Rotation paths and how fast each direction turns (degrees per step):
Each turn is a multiple of 5 degrees from 10 to 175, or 0.
Each row of a path follows its step; steps can be skipped.
Path 1:
step 0: [ -2  -3   0  -4   6   3  13 -25 -11   8   1  18  37   8  -7  -2   3 -21
 -23  16 -25 -24  11  18  -5   0  -3   4 -10  23   2   8  -9  37  -2 -34
 -23  35]
step 1: [-17  -9 -36  -1  -5  -4  -4 -18   3   3   4  28 -12 -27  -8   8  27 -10
  -7  -4 -12   8   5 -33  -8 -12   1 -22  -7  27  27   1  12  -3 -28 -10
 -39   2]
step 2: [ -2 -26  17 -12 -23  40  16 -13 -20  -3  10  14  -8 -22 -31  24  14   4
 -25  -6   0  -8 -21   3  18 -19   6 -11   6  -7   6   2   4  36  -4 -21
   1 -15]
step 3: [-45  -8 -16  21  15   5  -2 -16  -2  31  21   0  12 -13 -11  -6   9  -4
  -8  24 -14  17  -1  23   1 -33   7  -5   0 -25  -4  19   0  27   0  -6
 -22  16]
step 4: [ 15 -32  -5   0 -11 -20   5 -32   6  14  13  -9 -19   1   2   2  20   2
 -28 -26 -36  18  14  12  -7  -9  11 -15  -4   6 -11  11  22   8 -24   7
 -23 -27]
step 5: [  6 -26   0   9 -10  -1  -9 -13 -19  -2 -28  -1   3   1 -23  32   3 -15
 -11  -5 -18 -13  -4  22  16 -23  14   2  45   1 -18  17 -24   5 -11 -22
 -24  16]
step 6: [-39   2   5   1   9   8 -16 -35  20   8   2  -6  46   9 -22  20  19   4
 -15 -24 -20  13   0  -6   0 -10  23  -5   1  -1  26   8   8 -23  -5  -6
 -23  10]
step 7: [ 16 -19  11  -9 -31  17 -19 -15  -5  23  -2   9   0 -18 -17  -2  27 -36
 -53  -3   8   7 -10  -8 -12  13  12  -5   0  -1 -11  28  15  -7   7   8
 -12   0]
step 8: [  6 -28  14  -2  21  20   9 -16 -21  22   3  23  27   3  -7 -18  29 -11
  18  12 -13 -18  11   1  -6 -20  27 -14   9  14 -15  23 -11  10  17 -24
 -20  12]
step 9: [  1 -22 -10   6  -9  17  23 -29  30   1  10  12   5  -3   7  17  16 -16
 -10  13 -23  18  -3   3  -8 -17 -11   2  -4  33  16  -5  41 -10  -1 -14
 -35  18]
step 10: [ 10 -14 -18  31 -22   8  -3  -3 -33   2  -3  11   5 -26 -29  19  18  13
 -28  -5  -7   1 -18 -26  -3 -25   7 -13  24  24 -14  -2  21  22  11  -6
   0  -6]
[  5  -3  -6  -2  -3   9   5  -7  -9  -6 -11  -9  -7   0  -6   5  -7  -7
  -4   3   0   0   0  -4 -10   0   1   2  -5   1  -6   9   4  -2  -3  -1
  13 -12] | 135
[-14  -1   3   8  -7  -1  -6   4   1  -5   6  -4   7  -5   0   8   2  -4
  -2  -4  10  -3  -6   0   7  -2   9  -1  -2  -3   5   3  12   4   8   4
  14   0] | 90
[ -4   3  -1  -1  -1   5   1  -3   0   1  -8   6   6   1  -7  15   2   9
  -3   0   8   9  -9 -12  -5   2  -4   0   7  -8   3 -14  -6   0  -5   3
   0   0] | 85
[  3   8  -4   8  -5   2   0   0   6   3  -6   5  -4 -11  10  -2   3  -8
  -7   0  -2   4   6   1   0  -4  -5   0   9 -10   0   2  -3  -4  -2 -12
  13  10] | 160
[  5 -16   4  -4  -7   2  10  -5   7   1   5   4   3   4   1   0  -3   8
  -9  -9   5  -6   8   5   1   0  -5  10  -7  -5   9  -3   2  -5  -2  -3
   6  -1] | 155
[ -2   9  -5  -3 -13  -6  -6   4  -8  -2   3   2   7  -2  -4   6  -6   8
  -3  -2 -13  -6   5   1  -1   3   2   5   3  13   2   1  -2  -6 -11   4
   5   9] | 70
Path 2:
step 0: [ 12   7   4   4 -19  15 -10 -16 -11 -25  24 -13 -20 -13 -22   0  -7  12
  18  -8  20   6  22 -13   9  -9  12 -29   1  49 -17  -1   3  -5  17  46
   7  -3]
step 1: [ 16 -17 -15  -4 -41  -9   2   2   6  25   3 -16 -30 -15  19   3   5  29
   3  -8 -36 -15  10  13 -28  14 -23   2 -33   4  25   2  20 -13  -1   4
 -15   1]
step 2: [-24 -13   0 -18  10  -2 -10  19   5  11   4 -12  28  -1 -23 -17  -9 -13
 -10  -5   2 -25 -12   6   0   4 -41   9 -26 -24   9  -4 -21  47  -7  19
  12 -24]
step 3: [-28 -17 -12 -15   2  29  10   5 -20  -8  -2   1 -21  46 -32  17 -18  18
 -14   6  14  18  16 -10  30  -1  12  19  21  22   9 -24   0   7   7  10
   4   4]
step 4: [ -4 -26 -31  20 -16 -12  27 -11  10 -14   4  16  -6  12  16  -3   9  -5
  -1 -29  -8 -18  25 -16 -10  -3  38   6 -20 -25  11  13  25 -14  39  -5
  -6  -8]
step 5: [ 10  -4  24 -12 -21 -18  13   9  -5  -2  18 -18  51 -21 -23  -4  23 -10
  15  30  -3 -16   7 -16  -5  14   6 -15   7  -1  -2  21   5   5   7  35
   3 -27]
step 6: [ 16  13 -21 -18 -23  16  -1  24 -35   9 -31  14 -14   1  -5  20   0  11
   6  17  -7   5   4   6 -25   7 -11   6   5  18   0 -30 -22  15   2  35
 -31  23]
step 7: [ -6 -30  -2  17   8 -20  -9  21   9   6  22  28  -9  15   8 -20 -20   0
  -5 -47 -29  11  -8   7 -13   9   1  -3  -3 -37  15 -18  -7  14   0  22
  14  24]
step 8: [  7 -24  11   0 -31   9  10  -2  14  -2  10  -3  18  10 -21 -16  -3  -9
 -38  16  25  13 -11   1  31   1  -4  23  42 -18  23  28 -17 -13   2  10
  12 -17]
step 9: [ 22  -8 -18   7   5  37  19 -24 -21 -17   8   4 -20 -13  13  -2 -12 -31
  -2  28  11   6  11 -26 -21  12  31  22 -14  21  -4  -3 -18  10  22  -1
 -25  -7]
step 10: [ 34 -10   6  -9  11 -33  -1  15   0 -12  14  14   0  -6 -17 -13  -8  16
  42  -2 -32 -15   8   5 -27  47  11  -8  -2   4   8   2   4  -2  13 -22
  23   1]
[  4   0  -4  -4   3  -3   0  -5  14  -5   3   0  -1  -1  -1   4 -12   6
  -3   4   4  -8  10   9  -4  -1  12 -10   2  -3   9  -9   3   2  -7   1
  -4   8] | 115
[  1   7   7   4   0 -11  -9  -1 -12  -2 -10  -6   2   1   6  -3  10   6
   1  -1   3  -1  13   0  -9  -3   9  -6   2   2   7   0  -7   0   3   3
   7  -3] | 65
[  5  -4 -10  -8   2  -2  -6   0   0   3  -7   1  -4   4   7   2   1 -17
   0  -6   3   7   1   7  -5  -9   3  -2  -6  -3   2   6   3   8   2  -2
 -14  -8] | 145
[ -2   0  -3  -4 -10   0  -1   1   6  -9   3   7  -1   2   2  11   7   3
  -2  -9  -2  10  -5  -1   0   5   3 -10 -10   2   8  12  -2  -2  -1  -3
  13   7] | 110
[  3   3   6  -1 -12 -10   2   0  -1   1   1 -10  10   4   3   9 -10  -6
  -9   5   5  -7 -13  -1  -2  -5  -1  -1   3  -5  -1   2   2   9   2  -3
   9  -6] | 120
Path 3:
step 0: [-24  16   2  29  11  15 -23  18   4 -24   4   5 -25  11  32  13  -5   3
  11  -7  -8 -19  31   1 -41  24   0  11   1 -11  -5  34  14   9  -6  25
  11   5]
step 1: [-21  44 -13   1  11 -13 -15  22  15  -4 -24  34  -8 -14  15   3   0 -10
  12  -7  -7 -16  23  17 -13  -1  17 -29  -3 -27 -18  22  12  13  -1  27
  -7 -20]
step 2: [-20   2  -7  -3  12  -4 -28   3 -10 -27 -27  32 -15  -1  -9 -28 -25   3
   3  -3 -12  13   8  35 -20 -21   8 -24   8 -27 -17  31  -5 -14 -30  -4
   7  -1]
step 3: [  1  -2  -2  34  11  10 -12 -22  24 -15 -34  20   9   6  13 -21  -9  -7
  -9  11 -23   7  -2  11  -1 -20 -17 -17 -13 -17 -12  53 -10  18  -5 -14
 -11  20]
step 4: [-14   2  -5  22  22  24  17 -24  -2   9 -28  26   3  15   5 -29   1   2
   3  14  -7   0  26 -28 -16  26  -5 -24  -9 -30   7  23  16  -2 -19   0
  -4  32]
step 5: [-20  -3  -8  21 -22   0  16  -4  18 -18 -27  44  16 -16   0  -5 -13  -5
 -10  23  -1 -27  11  -9  -6  39  20 -15   0 -14   6  16  11  -1  -6   2
  37  16]
step 6: [ 14   8  30  -1  -2  22  -4   7  14 -11 -15  42  22  -6 -22   1 -34   7
   5  -6 -26 -23   0   9  -7  28  23 -12  28   6   4  29  19 -13 -12   8
  -5  10]
step 7: [  1  19  21  24  -3  18 -25  -7  16   3   0  13 -21 -14  -7  -2   1   1
 -22  -6 -16 -17  11   5  18  -9  35   4  48 -20  12  39  10   9 -13  -6
   1  29]
step 8: [  2  14  -2  20  -6  10 -20  -1   4  24 -21   9  -7 -27   0  -7  11 -33
  12  -9 -25  36   0  -3   7  24  26   1  24 -32 -12  24   3 -14   4  14
  -9  34]
step 9: [-11   6   6  12   7  11 -44   5 -10 -20 -26  18   3  -4  21  -3  10 -36
 -12   8  -7   6  -5  -1 -27  19  -3  32   9 -20  13  15   9 -34   2  18
  19  27]
step 10: [  2  20  -3  -9  24 -27 -18   6   5 -10 -40  39  19   8  31  -9  11 -14
 -12 -11 -25 -25 -15  -4  12   5  11  12  -3  -8  10  17  17  -3   4  37
 -10  18]
[  5 -13  -1   4   3  -2   1  -7   1   4   7  10  12   9  -6   2   3   0
   1   6   8  -3  12  -3   9   4   2  -8   1  10  -4   3  -2  -1  -2  -3
   6   2] | 45
[  2   0  -3   6  -6   4  14  -9   5  -3  -7  -4   0  -1  -4  -9 -10   8
  -5   2  -2  -6  -4   3   5   5 -13  -8   0   3   6 -11   7   0  -5   0
   0   5] | 45
[  5   5   3   2  -1   7  -6  -5   4   2   4  -2  -5  -7  -8  -6   0  -9
   2  -2   3   9   2  11   9 -16  -3  -8  10  -2  -7   0   1  -5  -3  -7
  -1  -3] | 70
[-12  -4   0   1  -6   5  -3  -2  -7 -15   2  -3  -8   0   1   5   4   4
 -16  -1   8  -6   6   0   5  -4  -5   2   4  -3   6   6  -6  -3   4  -3
  11   2] | 160
Path 4:
step 0: [-22 -55   6 -23   2   1   4  14 -15  29   6  -9  16 -19 -18 -27 -14  38
  17 -16  16  -3  -4 -24  -4  -4  -5   6  -4  16 -27 -31   4  24 -16   5
 -13   3]
step 1: [-20   5 -17  10 -25 -38 -19  28  30  17  25  28  15  -3 -14  17  -5  26
  17 -15  -1  -9 -31  -4  -4   4   8  25 -13  -6  10  33 -21 -10   1  19
   8 -26]
step 2: [ -7  14 -37 -16   0 -10  -3 -16  19 -37   5  -6   6 -18  12  19 -19  -3
   0  23  15   6  12  -1 -18 -23  46  -3 -20 -18 -18  -6  10 -12   5 -26
 -33 -36]
step 3: [ -2 -22 -23   5 -31  30 -20 -24  22   4   3   0   3   4 -11   0  -7 -39
 -44 -26   6 -23  20 -28  -8  16  13 -18  -6  12  15   6 -12  21 -15 -16
 -15  20]
step 4: [ -8 -14  -7  26  42   0  -1  -2  -9 -10  -1  22 -34  27  12  -5  16  19
   9   4 -20 -20 -26 -30 -14 -12  -7 -43 -14 -15  15   4 -35  17 -13 -12
   3  10]
step 5: [ -4   7  35 -16  15  10   8  29  11  14  -4  35 -45  -8 -35  -6 -21 -28
  18   9   2  -7   3  13  -3 -12  -2   8   5  -3 -25  -8  -5 -13 -28 -38
   9 -16]
step 6: [-31   8   4 -13   3 -12  21   6  50  20 -30   0 -26  -5  11   0  15 -20
 -24  -5  10   3   7  -4  -5  -9   1  24 -14 -19 -14 -21   8  19  23  48
  11   7]
step 7: [-14  -3  -8  29  -4  20  26  12  32 -25  30   4  28  38 -15   5  24  11
  12  24 -14  10  -7 -22  -4  13  19   6  23  14 -23 -27  26  -2  12   6
  -6  15]
step 8: [ 27 -26  13  -9 -23 -11  21   6  -4   3  12 -11  18   6  -4  -2 -25  -3
  24  -7   6  17   2 -26  16   3  38 -25   4 -27   7   1   7   8 -61  26
  14  -6]
step 9: [ -1 -26   8  15 -11 -40 -26  16 -19  13  -1   3   9  16   7  11 -24  -6
  -9  -7 -17  -1 -12  -5  13 -29  32  30 -34  -8  24 -22  -2   7  26 -32
  17   6]
step 10: [ 33  -9 -56  -5  11  -1  26  31   2 -14  12   6 -26 -20  14  23   6  15
  -6 -23  18 -10   1   0 -16   0  -3  33 -23  16  -9   4  16  -2 -11 -31
  -9  14]
[  0   7  -3 -11  -1   8   5  -6 -14   3   2  -1  -4   4 -10   2 -13  -4
  -2  -1   4  -8   3   2   9   2   3   1  -4  -1  -4  -8   2   1  -7  10
  -7  -4] | 130
[-11   8   8  -9  -3  -3   3  12   1  -7   1   3  -2   3   7 -20   0  -2
   8   0   3  -3   1  -6   0   4  -5   2   5   6  -5   1   3   6   5   6
  -2  -1] | 55
[ -4  -2   0   2  -1  -2  -1  -3  -4   4   1   0  -7  13   5  -1   9  -3
   1   4   0   3  -9  -1   3   1   3  -8 -16   1   6  -1   3  -9  14   8
   1 -11] | 145
[  1  -2  10  -3  -1   3  -1 -10  11  -5  -4  -1   2   3   5  -5 -10  -2
   3   3  -5  -1   2  17   3  -7   3   4 -10   0   2   5   7  10  -4  -4
   5  -9] | 110
[  3   9   5   0   4  -7   2  -2  -5  -3   4  -3  13  -2   7   5   0 -14
   3  -1  -3   0  -2  -7  -3  12  11   0 -10   2   9   1  -3   6  -4  -7
  -8   3] | 60
